Turns, then the turns between two rows, first turn first; the first pair answered
Z_827 (before -> after):
[  2   7 -19  12  14  -9  -3  -3  -8  -4  -4  19   2   0  -5 -15   0  -8
  -3   4  -8  12   0   3 -22  32   5   9 -14   6 -10 -19   6 -12 -20  11
   5   2]  ->  [ 10  13 -19  15  12  -4  -8  -1 -13   0  -1  12   0   6   6 -17   0 -12
  -6   0  -6   9  -6   1 -20  24  13  -1 -13  11 -16 -19  14  -7 -12  17
   3  11]
[ 15  -7  -8  -3   0 -18  12  -1  23   5  -6  23  -3 -38  -6  14 -10 -38
 -18   2  12   6 -15 -13  32 -28 -10   8   7  -2   8  17 -14 -17  -4 -12
 -14  10]  ->  [  2 -39 -15  11  11 -11   2  13  25 -16 -15   6   7 -23 -21  31  -3 -11
 -15  27 -11   9  15   5   8   7 -23   7  -4  -3  18  10 -14 -13 -12 -12
  17  -3]
[ -1   0 -14 -10   7 -14  15  -5  13  -3   5   9   0   1  -8  -6  -6   5
 -11   6 -15  -8  16   9   1   8  11  18   0   5  13 -16  30   0  -9  11
   9   2]  ->  [  5   6 -13  -5   4 -10   8  -3   8  -2   8   2  -2   7   2  -5  -6   2
 -14   3 -14 -11  12   7   3   1  18  11   1   8  11 -17  36   3  -4  17
   9   8]
Z_508 (before -> after):
[ 10  13  11   2  -5  -5  -9   7 -11   2   2  -7   2  18  17  -9   3   2
   5  -6   1  -2 -13  -1 -15  -3   8  -7  -5  -1  -7   0   7  10   1   8
   3  -9]  ->  [  5  10  10   5  -6   2  -7   1 -11   8   3 -11   3  20  13  -5  -2   5
   1  -5  -7 -11  -3   5  -8   5  13  -6  -5   4  -5  -6  12  10  -4   8
   7  -3]
[  7 -16   3   2  -1   3  22  19   4  11 -17   4  20  -6  -7  15  -1   0
  -7   8   6  -6   1  10   2   2 -15   4   3  -4  10 -16   0  10   0 -14
  12  15]  ->  [  6 -10  13  -4  -7  -7  28  12   4  11 -14  15  17 -10 -11   8  -2  -2
  -3   2  11  -8  -4   6   4   1 -15   9   6 -11  11 -11  -5   5  -4 -18
   2  10]
[  2  19   8 -12  -6 -24  -2  -9  -6   2  14  13 -10   5  11 -24  -8  -1
   2 -19   8 -11 -20  -4  -4  -5  11   3 -11  -4 -11  -9   9   3 -14   4
  -5  -3]  ->  [  9  -2 -11   5  10  -4 -23  14  -3  -6   8 -11  -6  12  23  -6   3   6
  -8  -4   3   6 -19   0 -13 -11   6 -17 -11  10 -10 -10  18  16   2  10
  15   3]
Z_360 (before -> after):
[  2  10  13  -1 -11 -12 -23   8  -3  -2   5   5  -4  -2  -2  -7  12  14
   7  14 -15   1  16   6 -13  10  24 -33 -14  -1   9 -35  -4  -2   0   3
   6  -5]  ->  [  3  15  17   6 -15   6 -24  18  -5  -2   1  -5  -5  -7   2  -5  14   6
   1  20  -7   1   7   6  -1  -6  22 -41  -1   2   8 -25  -6   4  20   3
  -5   2]
[  4  12  11  -3  -8   4   6 -14  -5   7   5  -1  -2   7 -12 -15 -16 -22
 -15 -14  10 -26   6  -2  22   2  26  -6   6  -9   6   5   4  13   4  11
  -8  26]  ->  [ -4  12  16  -7  -9   2  13 -16  -4   3   0   7  -1  -1 -22 -13 -16 -23
  -9 -11  12 -23  10  -1  24   4  18   2   7 -17   9   8  -5   6   1   5
 -12  18]
[  7   0  14   6   2  -3   1  14  -4 -13  -7  -3  -9  -5   3   0   3   3
   6   0  14   7 -18  -5  -6 -10  -6  -4   5  -5  -3  12  -6   1  12  -3
 -12  -7]  ->  [  3  -3  11   1   1 -15   7   7  -3 -16  -4   8  -6  -4  -5  -2   3   7
  12  -4   6   8 -13  -4 -15   2  -9   3  -2 -10   0   8 -11  -5  -4  -5
  -6 -15]
Z_954 (before -> after):
[  4  11  -7  -6   0  -8   1   1   6  -2   6   8  -5  -1   5  -5   3  -5
  13  -6   3   9 -14  -5  -7  -7  -1  -4  -7  -2  -2  -2   1   3   0   9
  -2  -5]  ->  [  5   5 -13  -7   4  -9   0   1   8  -1   4  11  -3  -3   3   1   4  -5
  10  -3   3  14 -11  -6  -8  -4  -5  -2  -8  -1  -1  -3  -2   2  -1   7
   2  -7]
[ 13  21  11   7  -5 -23  -4  -5 -15  -9   1   2 -11  10  20  -3  15  -3
  16 -15   7  -6 -23  -6  -6  -9   8 -18  -9   5  -2  13   2   8   6   4
  -7   0]  ->  [ 17  10 -19  -5   8 -21   5 -12   4   5   0  21  -8 -12   6   7  17 -13
   3 -12   6   8 -16 -15  12 -22  -3  -6  -3   5   4  14  -4  -6  -3  -9
  -9   9]
[-13 -17  -3 -12  14 -17  -2   3  25  10   1  -6  -7   9  -2  -3  -6 -16
 -13  12  -3  -5   3   4   2  17   7  12  -7  -2   0 -13   5  -3 -10 -19
   5   2]  ->  [-15 -12   9  -7   9 -20  -7   6  13   3   2 -13  -8  19   4  -7  -7 -10
  -7  11  -4 -13   0   7  -6  21  13   6 -10  -2  -3 -13   7   3  -7 -14
   6  -3]
Z_551 (before -> after):
[-15   4  11  16   5  -8 -12  -3  -1   6  -9   1 -16  -6  -3   8   2  -5
  18 -13  -6  -9  14  11  -6  12  -8  34   2   4   9  -7 -12   6  11  -6
  -8   5]  ->  [-13   7  10  13   4 -10 -11  -6  -1   5  -8   2 -17  -4  -1   6   3  -5
  21 -14  -7 -10  11   9  -7  11  -7  34   3   5   9  -7 -13   5   8  -5
 -11   6]
[  5   3   4   6   3  21   3   9  15  13   6 -10  -2 -14  -6  17   5 -10
 -12   5  15  -2  -2   2  15 -10  -8   0  22  10   0  15  -3   8  10  -9
 -17  18]  ->  [  5  -2  -2  -1   3  18   7   1  16  19  11  -3   0 -14 -11  17   4 -12
 -14   3  10  -4   4   2  17  -6  -7   3  19  11   1  12   0   2   1 -12
 -14  21]
[ 18  23  11   0  -4   4  -3   4  -5  12   3  -5 -10   9  10 -11   3  -8
   5 -13  10   0 -19  -6  -1 -16   8  -7   4  -5  -5   6   1  10  10   6
 -22   8]  ->  [ 10   4  10  11   2  25 -10  21   0   1  -8 -21  -4  11   5   5   7   0
   0   6   4   3  -9   1  -1 -11  -3 -12   7  -1  -1  10   0  14  21   2
 -11   8]
[  5 -16  -1  -2   4  10   5  14   1  -2 -17  -2   5 -31   2   7  11 -16
  -4  -1  -4   6   4   1  19   4 -23  17  17  -3   8  -6  -7  -2  -6 -14
  12  -5]  ->  [ 10  -9  -3  -9   2  -4  13   2   1   4 -13   9   2 -32   1   1   8 -20
  -4 -11  -4   3   2  -1  21   3 -15  22  15  -5   6  -9  -5  -8 -15 -11
   7  -4]
Now pairs of rows:
(2 to 3 turns a pair)
[  5  -6  10  10  -3  12  12   8   9  -8  -9  -7  16  -8 -19   3 -16  -1
  -2  28  15   4   5   2 -10 -13  -2  10   8 -16  -3  13 -10   7  20 -21
  -6 -13]  ->  [ 12  16  17   4 -11 -14  11 -18  -6   3   9  -2   8  16  -6 -17 -24   3
   6   2   3 -14   8  -1 -24   2  24  12 -10 -11 -12  -7   4   4  -5   1
  -3  -9]	Z_360, Z_827, Z_508
[  1 -11 -15   6   5   5  -5   3  -4   2  -3 -11   3  14   8   8   5  10
  -6   4 -15  -1  14   9 -10  12   4  -3 -12   8   6 -10   7   4  -7  10
  15   3]  ->  [ -4  11   7  -7 -12  -6  13 -16  -9  13   1   7  -1   7   1  -8  -7  -2
  -1 -12  -8 -20   6   4   7   9  11  12  -1  -2   6  -3  -2  -4  -9   2
  -9   2]	Z_360, Z_508, Z_360
[ 18  20   6  12   4 -10 -15   9 -18  -7   7 -23  -6  30  22  -3   3  20
   6   7 -11  -3  -2   7 -18  11  17 -19 -15  12  -7 -19  23  18  -6  28
  12   3]  ->  [  0  25  44  15 -13   7   0  19 -17 -21 -11 -24  -5  11   7  -4   1  10
  13  20  10  -8 -16   9  -2  -1   1 -15   9  -4  -3  10  -2  19  22   7
 -18 -10]	Z_508, Z_551, Z_360
[ -5  -1   2  -4 -22  12  25 -16  -1  12   1  19   3  -4  -4  -3  -4 -15
 -15  -7  -4 -11   5   6   9 -14   3   3  13  -3  16   2   8  -2 -12  -8
 -11  10]  ->  [ -5   2   6 -10 -24  -1  26 -20  -4   5   3  22   2   2  -6  -7  -4 -11
  -7 -13  -7 -13   6   4  -1  -1   6   7   4  -7  15  -1   8  -5 -21  -5
  -8   2]	Z_827, Z_551
[-12 -22 -12  -4   9   7   9   7  13  -2 -13  11   7 -18 -22  14   1  -2
  -6  13   0  13  17   3   6   6 -21  13   1  -7  14   6 -14 -12  -4 -19
   2  -3]  ->  [ -7  -2  -7 -19   2 -14  18  -9   8   7  -3  31   1 -19 -19   1  -2  -9
   2  -5   8  10   5  -4   8  -1 -13  19  -1 -14   7   5 -16 -17 -15 -17
 -10  -7]	Z_508, Z_551
[ 21  10  -5  -1   3 -16  -1  -6 -10   3   5   2  -6  10  25 -11   4  -7
   3 -17   3  -3 -12  -7  -9  -6  14 -19 -10  10  -7   0  12   6   8  22
   1   5]  ->  [  6 -19 -22 -10  13 -10  16  -2  16   0  -7  22   4 -19 -11   8   6  -6
   0   2   4  15   7  -5  -1  -1 -16   4   0  -2   6   8  -8  -9  -1  -5
   1  -4]	Z_954, Z_360, Z_827
[-18  -3   9  -5  -9  27  13  -8   2   6  -4   1   7  -6 -16   3 -13  -9
 -13   9  -5 -18  21  -2  30   0   5  10  17  -2   5   6 -11  -5   4 -14
  -4   8]  ->  [-14 -11   1  -4  -2  21   9  11  11  -7 -12   5   7 -20 -15   9  -1  -9
  -5  15   9   9   4  -4  16  -9 -15   7  17  -9   6  17 -23   0  15 -20
  -7  -7]	Z_508, Z_551
[-10   5  15  -4  -8 -17   7 -22  -8   4   6   7  -7   5  -4 -13  -6   7
   9 -11  -5  -7   8  -1 -10  14  11  10 -17  -4  -2 -12   6 -10 -28  10
  -4 -11]  ->  [ -6  12  14 -10 -10 -15  13 -24  -4  10   6  14 -10  -6  -4 -15  -7  -7
   7 -17   5  -4  -2  -6   2  -4   9  10  -8  -4  -3  -4   0 -13 -21   2
 -17  -5]	Z_360, Z_827
[ 10  -2 -44  -7  21  -3  24 -16  18  28  16 -15   3 -19 -20  20   7   9
  -8   8 -10   5   6   3  18 -10 -14   9  14   2  12  -1   6   0 -25 -13
  -3  -5]  ->  [ 17  18 -28 -12  12 -23  24  -9  12  16  14  -6  -7 -25  -6   5  14   1
  10  -3  16  17 -28  -3   8 -26 -18   3  13  -8   4  12  -2   4 -14 -12
 -24 -23]	Z_508, Z_551
